One hidden turn or mirror swaps the rows below in pairs. Which row is each named row swapped with?
The rows were stretched afterwards, more along some directions than others.
sel: [249 4 -171 -460 169 -87 -82 16 -362 -400 240 -93 -226 125 -32 -347 218 -227 271 -72 -220 24 86 565 -355 426 226 203 88]
zavul: [-60 -8 -42 -11 500 167 -21 78 -144 -133 119 19 -307 253 -173 -264 48 -147 128 -102 -91 -46 -83 592 -57 -1 282 269 48]
saz: [125 319 -218 91 -153 -29 76 177 -400 -75 202 82 -62 -94 -131 -32 239 -21 163 85 -441 125 77 41 -257 -66 -30 -147 425]
Vaf: [232 507 94 306 207 -12 -20 -97 -7 51 175 64 153 351 -184 -247 369 -253 217 -58 -172 -188 -355 133 -148 112 270 -171 387]
Zunol: [35 -63 -143 25 402 225 -263 155 -84 -100 201 30 -167 219 -128 19 334 -273 0 16 7 -79 -23 494 8 0 178 298 5]
fenaz: [259 178 -215 -451 16 -137 -80 -2 -353 -394 335 83 -182 160 -61 -256 306 -61 344 -58 -228 42 -1 592 -420 357 221 58 184]
pirun: [326 172 -218 -77 -345 -278 9 65 -210 -113 -12 90 -147 67 -56 150 204 133 131 269 -181 126 206 -55 -267 -328 -149 -83 313]
Bopa: [377 191 -322 -314 6 -85 6 54 -313 -332 388 120 -152 104 39 -165 443 -67 271 0 -206 -134 -70 478 -418 252 154 108 263]
rim: [-1 200 -49 -62 -85 -62 -55 245 -325 -203 118 148 -67 -56 -52 56 238 -26 197 -49 -270 122 -15 56 -224 108 -69 19 347]
malin: [96 -285 -298 260 -278 -179 171 31 85 188 141 -133 -234 15 18 331 120 205 184 271 -115 33 97 27 -15 245 -119 156 -14]
bamet: [87 20 -201 157 76 -458 498 88 -166 218 135 -85 -123 319 128 -277 -35 141 94 22 -169 63 209 340 192 277 -24 238 193]
zogu: [59 -142 -162 353 -164 -380 387 115 -70 234 41 -288 -110 64 99 -18 18 236 240 83 -197 127 120 -107 114 87 -93 73 109]
Loka: [39 15 -258 -18 -290 -217 95 93 -366 -242 101 95 -3 62 -141 -62 450 70 315 233 -448 56 58 112 -256 23 -93 -126 227]
Nila: [-26 44 23 124 91 -18 193 -309 -115 388 54 101 35 221 -106 -67 1 -2 100 -87 2 -20 -8 206 373 244 -50 -254 -105]
siti: [294 294 -301 -323 183 -69 -54 15 -404 -372 482 -8 -165 10 -86 -213 390 -134 225 -114 -127 -85 -83 561 -374 264 283 71 283]
veref: [192 -36 -150 123 344 257 -210 32 91 -115 157 112 -218 271 -55 13 142 -97 219 68 -28 -99 -108 428 28 32 171 279 -79]
nagud: [184 283 -209 -140 56 -16 7 -34 -253 -73 398 253 -189 156 -187 -75 111 131 144 162 35 195 -27 464 293 75 -100 199 -120]
Zumi: [231 151 -153 221 317 -338 272 -138 -280 192 184 -156 -154 194 -87 -246 10 30 40 7 -67 122 124 455 201 246 1 274 249]
vur: [13 166 -133 -70 -357 -59 98 -166 -378 -186 43 242 -12 -112 -149 72 226 146 67 236 -442 206 234 215 -133 158 -203 -203 -37]
Medi: [17 4 67 -104 -28 127 130 -329 -228 57 86 -78 53 -62 -165 7 58 91 176 -134 -142 -119 -273 146 23 390 -3 -136 -93]
sameb: [-26 -111 51 -117 32 -69 290 -179 -111 82 197 -132 103 66 -154 -119 132 198 108 -315 -77 -48 -298 37 80 176 71 -119 -22]
ropu: [387 145 -336 -357 -128 -131 118 123 -222 -393 484 -62 -171 137 -3 -306 356 -10 347 -12 -337 -40 -7 490 -384 517 300 -26 185]
meri: [198 399 -49 -175 -46 -76 -149 -52 -32 -13 260 270 110 267 -117 -143 429 -101 311 -186 -59 -63 -186 239 -241 -14 162 -243 283]
zavu: [133 25 -83 143 144 -448 270 -7 -138 228 41 -156 -177 251 82 -239 -24 36 85 -3 -25 148 165 480 153 279 33 373 215]
ralaz: [78 167 -79 63 150 -161 210 50 -167 169 276 228 -211 252 -145 -154 -74 307 52 92 27 275 65 382 321 -9 -201 324 12]
subo: [16 6 -155 147 359 191 -263 29 2 -92 36 113 -235 318 -97 -113 232 -193 209 -60 12 -100 -172 474 -69 -77 277 232 94]
Gotiz: [261 -182 -297 53 -371 -122 18 175 181 -147 382 -194 -330 -82 46 258 262 97 173 213 -104 -101 60 70 -119 363 174 99 -57]
Sudod: [492 -78 -192 61 -130 -355 57 155 2 -123 107 -201 -378 192 28 13 90 -90 184 176 76 23 14 87 -150 -211 19 108 272]
Buf: [124 -34 -192 282 -226 -79 178 -46 -223 31 31 -25 82 -42 19 53 -13 30 138 169 41 -47 37 -44 47 209 -97 22 -66]
fiso: [217 93 -140 -81 42 -176 330 -15 -267 26 279 270 -236 129 -93 -244 -96 169 115 292 -7 264 114 487 539 78 -158 75 -84]
gubo: [235 254 -101 5 156 -169 257 141 -103 37 415 77 -194 232 -172 -302 61 182 169 87 49 180 -143 520 196 134 106 280 129]
zadi: [248 -332 -105 253 -230 -166 103 -45 68 -59 -48 -128 -434 90 -98 195 63 139 89 366 -41 -34 96 169 72 73 -7 75 190]
favol: [-154 106 -107 23 -116 -365 159 137 -355 -30 16 284 -145 86 -106 19 176 103 47 145 -474 292 366 108 65 -44 -353 75 156]
Vip: [256 -11 -305 -357 -12 -124 50 8 -400 -315 328 30 -166 83 -56 -264 314 69 254 -6 -304 82 72 489 -333 391 49 119 131]
Beser: [64 -189 48 -152 -18 -19 210 -282 -140 -48 170 -73 -124 92 -217 -64 121 10 203 -80 -69 -169 -236 175 -60 282 121 -53 -6]
mok: [-42 106 -109 113 463 195 -251 32 -90 -62 56 49 -326 198 -46 -54 71 -258 51 -80 -6 -23 36 488 76 -163 161 384 -26]
Dok: [58 236 -167 -30 86 -143 225 1 -307 102 255 339 -173 208 -99 -183 57 230 191 79 56 262 -89 439 402 24 -129 77 6]
medil: [-53 -23 90 -218 96 -159 353 -151 -138 36 133 -130 -111 152 -128 -183 155 117 110 -253 -13 -104 -231 145 68 82 79 -270 15]
Meve: [40 220 -133 78 -42 -47 21 159 -237 -106 67 18 -34 98 -156 8 211 -115 214 -103 -377 -38 -47 -146 -393 -45 39 -56 332]
piz: [289 102 -157 259 210 -229 293 -75 -222 264 152 -95 -63 215 53 -200 25 30 102 22 -183 81 94 319 151 419 -86 310 166]
kepu: [103 354 -21 278 -114 -8 -132 119 -187 53 30 148 82 2 -117 3 148 -61 409 -91 -390 59 22 -154 -363 -6 -92 -113 392]
tusa: [89 393 27 -127 -9 -186 -40 -40 -31 150 181 146 185 328 -152 -203 323 27 338 -281 -49 24 -263 121 -219 -70 111 -161 358]
Mubip: [271 143 -263 286 87 -293 266 87 -177 183 241 -29 -124 148 204 -193 78 23 109 108 -62 15 106 371 65 311 52 358 253]
dazeg: [108 87 -162 -28 276 404 -276 112 -100 -261 310 66 -315 31 -90 -66 239 -238 93 -5 -64 -135 -109 579 -169 176 321 251 -33]
Pefo: [368 174 -109 -63 -237 -309 12 20 -267 -342 -84 67 -186 29 -79 -213 163 15 274 63 -223 250 183 144 -364 -297 -102 -47 315]
det: [309 154 -142 104 123 -494 245 53 -162 125 170 -24 -145 318 112 -312 -1 -32 144 170 39 88 158 436 116 236 27 446 266]
tevi: [117 366 -68 74 64 -198 -111 168 -223 -161 51 190 -289 100 -70 -49 10 -183 264 103 -332 214 190 146 -157 -111 -251 130 253]
Zotub: [200 385 185 228 156 -204 24 -9 -61 70 44 -19 30 159 -136 -285 300 -309 193 -191 -230 23 -218 192 -226 8 186 202 571]
Bemum: [79 5 -120 35 372 147 -251 232 89 -131 182 26 -94 239 10 -151 148 -256 203 -104 13 -124 -108 340 -118 -15 303 344 94]
besik: [187 612 -271 236 -206 24 27 3 -267 -101 244 259 61 -57 -111 59 266 -25 236 87 -288 -20 -103 -56 -151 -3 -105 -214 208]
rakar: [155 -226 -172 138 -535 -187 262 -89 -86 121 83 -6 -149 -98 -176 201 99 329 236 303 -68 -46 59 -15 75 149 -233 -172 42]
Lape: [106 -53 -259 160 -210 -62 203 -138 -17 -20 23 -131 -288 -43 -74 169 43 188 120 52 -89 -95 24 -36 1 -101 -93 -147 -58]
dozo: [104 254 -112 -66 172 -122 189 120 -252 23 218 358 -147 137 -24 -120 100 149 122 99 -39 261 13 470 369 -84 -213 225 12]
dem: [196 152 -111 7 228 -142 191 10 -279 123 297 250 -248 272 -158 -94 4 167 32 207 7 318 155 448 462 -74 -216 143 -34]
ges: [131 -1 -117 76 -307 -242 116 114 185 22 94 -252 -158 -121 200 173 105 225 97 -97 -49 76 107 -22 -278 -1 100 123 71]
Kuv: [1 101 -230 -1 -212 -229 78 81 -347 -90 22 264 -225 -12 -93 104 323 29 188 247 -480 264 240 241 -196 -63 -278 3 259]
vafe: [114 -45 -186 201 -169 95 50 -7 -252 120 -59 -209 -50 -180 15 259 63 -113 -41 196 -158 -21 164 -72 40 218 -43 -50 -21]
tuvu: [105 -349 -286 285 -290 -85 325 1 -40 220 144 -311 -203 -59 -105 211 22 250 14 263 -72 -82 69 -34 131 155 -27 -10 58]
pigut: [164 -249 -259 60 -264 -114 51 -6 36 -109 185 -57 -393 32 -99 260 9 46 158 429 41 -129 68 173 101 239 -169 126 -164]
kef: [-20 55 10 122 84 122 149 -354 -155 277 18 30 -60 147 -126 -91 43 -117 142 -33 -41 -131 -116 306 254 227 133 -319 -53]
Guk: [303 534 129 160 72 -134 -95 -47 28 20 25 37 -7 115 13 -146 222 -123 283 -197 -159 -75 -275 157 -348 -191 196 77 542]
bef: [250 432 55 278 116 -30 69 -76 -80 -8 145 101 49 97 -54 -232 329 -226 121 -107 -209 -109 -285 235 -71 -85 288 -97 421]
notu: [4 -42 -113 167 79 -115 100 -32 -557 1 -112 116 -26 171 -216 -36 73 -275 -15 263 -257 108 133 153 181 63 -344 0 80]
Riro: [295 -90 -227 229 -395 -254 409 -22 -73 67 96 -169 -321 -21 -139 104 109 116 37 355 -114 -46 38 42 130 100 -22 -80 151]

tevi swaps with pigut
Kuv swaps with malin
Bopa swaps with piz
Zotub swaps with Beser
det swaps with sel
Pefo swaps with Buf
Zumi swaps with siti
Dok swaps with subo
pirun swaps with vafe
rakar swaps with kepu
kef swaps with tusa

One hidden turn or mirror swaps the rows below in pairs. Which row is each named row swapped with?
The rows were stretched afterwards, more along some directions than others.
gofa: [0 -262 46 -164 134 -282 -62 251 -34 -111 -611 -135 139 -320 786 124 -99 356 -140 85]
Fiz: [-54 -374 -249 -93 369 265 -197 103 -194 -161 135 57 -239 -817 556 253 -53 879 32 -213]
lem: [256 -134 -242 -207 2 303 22 -240 -305 -68 60 91 -660 -846 436 -138 -404 300 414 233]
moko: [-170 -225 16 40 47 318 -271 250 148 21 471 -87 -421 -681 490 82 -48 760 152 -134]
kod: [-342 58 110 -151 -56 -372 -478 313 -373 -250 -211 145 -158 -376 457 -87 -364 645 76 97]
San: [-69 -510 88 -17 336 245 -239 171 213 192 10 303 -281 -561 503 14 -94 471 118 -196]
vik: [-10 -86 -158 -21 332 128 -114 85 -378 -38 -47 273 -134 -626 567 -46 -260 407 22 -8]
fuz: [-260 -335 -273 -289 100 -32 24 1 -429 -64 -197 118 -323 -310 360 -179 -274 333 144 -145]
sibem: [-349 273 7 86 193 -53 -293 -129 -27 189 113 89 -141 -384 307 -125 -388 294 -223 227]
tinoz: [48 5 -136 -268 27 -193 -388 31 147 -4 292 -174 -493 -541 575 111 -525 367 154 86]
tuk: [43 -159 -293 -86 216 -47 -131 26 -269 -128 -443 354 -284 -429 442 -312 97 94 -85 88]
tal: [-25 26 -170 -269 -101 -72 -382 226 -253 43 -254 435 -405 -432 462 113 -178 518 37 -122]
vofi: [83 -157 -277 -288 544 233 -204 40 419 -115 276 -189 -257 -591 723 31 -244 299 13 -37]
Mebir: [-59 -114 -49 -315 228 175 -513 87 -143 -217 99 128 -23 -615 568 112 4 435 155 24]
Lubo: [177 -165 131 -360 124 -91 -180 141 -235 -185 102 -108 221 -270 255 175 -195 345 -93 -80]
nadut: [54 -35 -46 -359 205 -70 -487 193 110 -82 383 -27 -242 -442 407 200 -73 347 -433 158]
ruz: [101 -235 -100 -395 129 178 -586 97 248 -9 -188 -191 -256 -713 597 399 -212 674 -80 45]
melov: [58 110 -125 -349 101 -71 -428 42 369 -42 -254 -340 -231 -766 709 307 -261 477 14 41]
ref: [-89 -370 -105 -230 145 -340 -248 258 -109 51 -155 383 -181 -291 330 160 -520 484 121 -141]
leso: [-94 -428 53 -7 299 228 -206 129 241 192 2 198 -308 -521 589 42 -52 451 56 -240]
vizu: [1 261 4 -76 -203 -393 -161 198 -175 15 -305 -111 -176 -211 546 81 -338 225 -95 -20]
zumil: [-165 88 -157 8 235 35 -40 -133 95 247 -17 -201 -219 -336 561 74 -84 464 -275 309]
dipe: [3 -432 -45 -378 46 -332 -214 243 -42 -78 39 147 -206 -213 256 51 -257 667 213 -376]
bib: [124 -301 -287 -258 349 -22 -307 120 -155 -54 -275 159 -58 -591 426 115 -284 511 678 -258]
kop: [112 -270 -22 -193 243 142 225 155 -97 189 -233 35 -158 -229 442 -41 -59 145 -104 -217]
Zalag: [-275 119 -193 -291 -188 -432 -486 73 -504 -381 -296 -140 -290 -519 467 100 -541 711 311 1]
bop: [43 -364 -78 -225 -81 103 -232 66 -164 160 -140 80 -115 -335 160 -112 -371 328 66 -194]
lur: [-272 0 -62 46 176 -161 28 -38 -102 1 -435 156 -458 -647 366 60 -161 287 219 196]
ketas: [-321 302 2 -151 -25 -204 -280 235 30 -224 -159 -622 -146 -466 452 377 -316 586 -154 -181]
Sano: [-109 16 155 -186 286 -86 -404 380 317 -89 -100 -163 -97 -494 461 240 -343 269 -118 -111]
sote: [84 -233 -308 -171 472 -8 -340 131 -138 -80 -461 158 -362 -595 583 94 -256 485 -177 249]
lun: [-30 -26 -319 -223 -3 -317 -276 9 -389 -323 -278 -58 -240 -577 451 -32 -459 527 618 -78]
zosez: [93 -49 -102 -501 -56 -310 -510 -9 -37 -248 126 -347 -323 -199 518 326 -174 384 -270 -110]
moro: [-17 122 60 -56 -216 -359 -137 223 -153 14 -287 -91 -105 -190 545 146 -218 280 -98 -106]
Nito: [189 -214 -44 -272 611 68 -622 259 205 -101 87 111 -38 -393 707 14 -90 410 78 -175]
mil: [316 -16 3 -452 -251 49 -419 250 90 -136 1 -80 -403 -486 234 102 -429 223 218 -46]
raguz: [96 -33 -82 -398 191 -110 -525 147 101 -141 307 -24 -252 -402 419 233 -39 297 -423 159]
tenab: [-33 -111 -15 -394 55 89 -446 -105 -397 -219 271 74 -391 -628 6 196 -529 480 116 -273]
figu: [-14 -87 -87 -289 337 46 -428 247 164 -89 361 66 -196 -621 395 181 -113 333 -298 151]
Rin: [-290 -584 -184 -136 -21 66 -119 38 -192 -76 -111 102 -69 -264 559 -45 96 527 -2 -146]
bis: [226 -156 -381 -535 224 -143 -244 52 -26 -355 -483 -181 -304 -615 592 247 -265 170 118 -90]
Rudov: [135 -33 117 -146 360 28 -164 284 372 12 426 27 -198 -413 589 26 91 194 -156 -32]
vugem: [-282 104 -317 -32 -89 2 -166 67 -42 -160 -30 -69 -274 -627 556 159 -350 350 -59 202]
Zukov: [-122 -202 117 -395 -20 -251 -388 321 -143 -33 -267 174 -419 -278 692 254 -135 449 -12 61]
mapuv: [-27 -319 -305 -252 295 118 -568 70 -11 -139 -296 14 -278 -751 522 270 -212 706 -39 115]
kize: [-158 -44 -287 -337 230 -19 -43 -7 -440 -59 -97 8 -370 -454 233 -104 -490 234 99 -143]
ton: [139 11 -138 -258 -312 -87 66 54 -307 -56 -264 -494 -552 -482 311 201 -404 502 -113 -236]
rugas: [-221 -279 -284 -274 194 -20 39 21 -384 -15 -164 65 -330 -319 303 -189 -336 283 121 -158]

Nito swaps with gofa
lun swaps with ruz
bop swaps with tinoz
raguz swaps with fuz
moko swaps with ton
Rin swaps with zosez

